One hidden turn or mirror swaps the rows below in pairs. Which row is each named row swapped with?
z_325: [-3.34  1.17  1.17 -1.99  1.38 -0.07 -1.55  0.49  1.71  0.75  0.61 -1.36
 -0.23 -0.71  0.82  1.41  0.10 -0.24]
z_78: [-1.09 -1.31  3.27 -0.96  1.76  1.91 -1.30 -0.45  0.48 -0.31  2.05  0.03
 -1.56 -0.13  1.32  0.72 -1.35  1.68]
z_327: [-0.49 -1.92  1.45 -1.12  1.30  1.14 -0.90 -0.57 -0.72  1.06  1.14  0.69
 -0.44  0.21  2.34  0.87 -2.76  1.63]
z_582: [-0.01 -0.87  1.57 -0.71  0.74  1.07  0.10  0.69  0.18  2.43  1.43 -1.53
 -0.86 -0.57  0.53  0.93 -3.68  1.34]
z_391: [-1.87  0.30  1.53 -2.32  2.83  1.72 -0.60 -1.80  1.20  0.67  3.05 -1.14
 -1.20 -1.05  0.20  1.47 -0.93  0.22]
z_801: [-2.60  0.83  1.08 -1.00  3.68  0.12 -0.72  0.48 -0.29  1.73  2.77 -0.38
  0.59  0.36  0.82  0.25 -1.70  0.25]
z_823: [-3.25  0.67  0.87 -2.05  2.15 -0.06 -1.09  0.96 -0.16  1.04  3.05 -1.30
 -1.32 -1.55 -0.34 -0.51 -2.67  0.63]
z_353: [-2.18  0.92  0.21 -0.65  0.24  0.00 -0.19 -1.74  0.19  1.27  0.53 -0.88
 -0.01 -0.19  2.21  1.94 -1.92  0.79]
z_599: [-1.03 -1.27  0.10 -2.00  2.39  1.15 -1.04  0.34 -1.48  0.37 -0.14 -1.01
 -0.06 -0.62  2.52  1.02 -0.29  1.80]
z_345: [ 0.56 -1.00  0.83 -2.72  1.68  1.66 -1.55 -0.03 -1.55  0.96  1.15 -0.78
  0.07 -1.71  2.29  0.48 -0.71  1.34]
z_140: [-0.38 -0.75 -0.16 -1.56  0.97  0.89 -2.21  1.85 -0.32  0.45  0.60 -0.76
  0.22 -1.91  1.79  1.46  0.26  1.45]
z_856: [-0.48 -1.38  0.02 -1.43  1.15  1.44 -1.66  1.61  0.06  0.10 -0.01 -0.61
 -0.21 -2.08  1.05  1.64  0.07  1.23]
z_658: [-2.50 -0.64  0.70 -1.87  2.64 -0.78 -1.31  1.29 -0.83  0.69  3.09 -1.10
  0.76  0.11  1.39 -0.28 -2.25  0.11]
z_10: [-0.43 -1.25  0.30 -1.46  0.76  1.28 -1.44  1.97 -0.37  0.87 -0.01 -0.67
  0.22 -1.82  1.49  1.46  0.25  0.86]
z_294: [-0.64  0.65  0.88 -1.11  1.57  0.63  1.26  0.69  0.07  0.05  2.73 -0.65
  0.96 -0.83  1.18  0.46  0.39 -0.48]
z_41: [-0.51  0.88 -0.59 -2.80 -0.08  1.75 -0.36  1.40 -0.41  1.69  2.39 -0.13
 -0.45 -1.33  0.34  0.78 -0.21  0.58]
z_654: [-0.36 -1.12  1.54 -1.07  0.19  1.40 -0.03  0.58 -0.52  1.50  0.85 -1.47
 -1.59 -1.44  0.92  0.42 -3.68  1.35]
z_692: [-2.42  0.99  1.26 -2.20  0.73  0.31 -0.87 -0.40  2.59  1.18  0.73 -0.69
 -0.17 -0.76  1.12  1.09 -0.09 -0.45]
z_773: [-3.28  0.96  1.00 -2.00  0.78 -0.58 -0.77  0.58  2.21  0.86  0.65 -0.73
 -0.51 -1.27  0.96  0.53 -0.09  0.48]
z_151: [-2.35 -1.06  0.67 -2.76  1.82  0.34 -0.92 -0.42  0.94 -0.14  3.31 -0.25
 -0.80 -0.89  1.45  0.73  0.94  0.67]
z_973: [-3.34  0.77  0.86 -1.72  1.66 -0.58 -1.26  0.91 -0.21  0.51  3.14 -1.17
 -0.65 -0.99 -0.50  0.20 -2.96  0.87]
z_564: [-2.89  0.82  1.22 -1.81  1.44  0.25 -0.82 -0.09  2.30  0.31  0.32 -0.81
 -0.38 -1.11  0.50  1.09 -0.09 -0.49]
z_120: [-2.70  0.01  0.98 -2.28  1.76 -1.23 -1.30  0.98 -0.39  0.61  3.10 -0.59
 -0.97 -1.05  0.22 -0.51 -2.79  1.37]
z_24: [-1.76 -0.68 -0.97 -1.53  1.72  0.68 -0.25  0.26 -0.65  1.90  2.79  0.21
  0.50 -1.82  1.45  0.51  0.08  1.73]
z_685: [-0.60 -2.18  1.63 -0.59  1.08  1.21 -0.86 -0.41  0.88  1.73  1.92 -1.14
 -0.26  0.49  1.95  0.63 -3.14  0.79]
z_492: [-2.92  0.16  0.83 -2.22  2.91  1.26 -0.53 -1.44  1.39  1.55  0.95 -1.11
 -0.47  0.29  1.26  0.93 -0.19  0.40]
z_323: [-1.89  1.72  1.73 -2.37  2.44  0.69 -1.53 -1.78  0.84  1.48  1.79 -1.64
 -0.15 -0.51  1.28  0.57 -0.92 -0.27]
z_673: [-0.59 -1.09  1.80 -0.31  0.19  1.32  0.11  0.32 -0.10  1.28  1.50 -1.65
 -1.49 -1.25  0.96  0.49 -3.49  1.96]
z_414: [-1.79  0.52  2.32 -2.04  2.94  1.25 -0.37  1.72 -1.39  0.13  1.91 -0.83
  0.31  0.38  0.26  1.31 -1.39 -0.36]
z_372: [-0.75 -0.29  0.20 -1.05  0.29  1.19 -1.78 -1.24  0.32 -1.24  2.49 -0.20
 -0.64 -0.19  1.30  2.29 -1.12  0.78]
z_299: [-0.71 -1.02 -0.28 -1.45  0.36  1.30 -1.54  1.87  0.39  1.27  0.04 -0.89
 -0.30 -1.70  1.04  2.07 -0.56  1.65]
z_951: [-0.31 -0.04  0.92 -0.85  1.08  1.07 -0.17  0.37 -0.33  0.37  0.52 -2.47
  0.17  0.09  2.12  2.75 -0.66  0.00]
z_86: [-0.10  0.20  1.39 -1.40  1.29  2.19  0.82  1.06  0.12  0.51  3.19  0.13
  0.04 -0.82  1.80 -0.65 -0.58  0.95]
z_971: [-0.06 -0.31  1.51 -1.92  2.06  0.83  0.00  0.21 -2.12 -0.79  0.90 -1.54
 -0.30 -1.72  2.10  1.21 -1.24  0.97]
z_793: [-1.19  2.22  0.87 -0.74 -0.58  0.27 -1.27 -0.42  0.72  0.27  1.41 -1.14
 -1.47 -0.94  1.78  0.30 -0.76  1.37]
z_123: [-0.99 -0.70  2.09 -0.23  0.75  1.64 -0.18 -0.35  0.21  1.77  1.75 -1.49
 -0.93 -0.99  0.89  0.18 -4.03  1.19]
z_474: [-3.13  0.76  1.33 -1.75  1.02  0.11 -1.68 -0.31  2.27  0.79  0.70 -0.68
 -0.56 -0.87  0.80  1.08  0.05 -0.24]
z_544: [-1.53  1.80  0.66 -1.51  0.79  1.50 -1.81 -0.32 -0.14 -0.94  2.56 -0.55
 -0.64  0.62  1.40  1.68 -2.52  0.52]
z_958: [-0.25 -1.52  1.74 -0.71  0.03  1.27  0.53  0.87 -0.07  1.61  1.52 -1.07
 -0.89 -1.38  0.73  0.37 -3.30  1.70]
z_845: [-2.80 -0.11  0.91 -2.18  1.98  0.18 -1.01  1.14 -1.52  0.68  3.15 -0.74
 -0.23 -1.45  0.17 -0.57 -3.21  0.79]
z_491: [-3.21  0.46  0.76 -2.39  1.80 -0.14 -0.48  1.14 -0.68  0.81  3.27 -1.10
 -0.80 -1.22 -0.49 -0.02 -2.88  0.65]
z_204: [-0.53 -0.96  1.82  0.03  0.55  1.40 -0.23  0.46  0.36  1.48  1.94 -1.22
 -1.52 -0.71  0.27  0.18 -3.64  1.51]
z_642: [-0.59 -1.82  0.69 -1.78  0.48  1.57 -1.47  1.47  0.34  0.92  0.10 -0.58
 -0.40 -1.79  1.61  1.45  0.35  1.44]
z_260: [-2.69  0.25  1.04 -2.03  1.51 -0.39 -0.61  1.51 -1.08  0.43  2.85 -0.55
 -0.75 -0.86 -0.41 -0.43 -3.18  0.51]

z_294 is swapped with z_372
z_582 is swapped with z_120
z_793 is swapped with z_41
z_299 is swapped with z_773
z_327 is swapped with z_801
z_323 is swapped with z_345
z_685 is swapped with z_658
z_325 is swapped with z_642
z_673 is swapped with z_491
z_123 is swapped with z_845

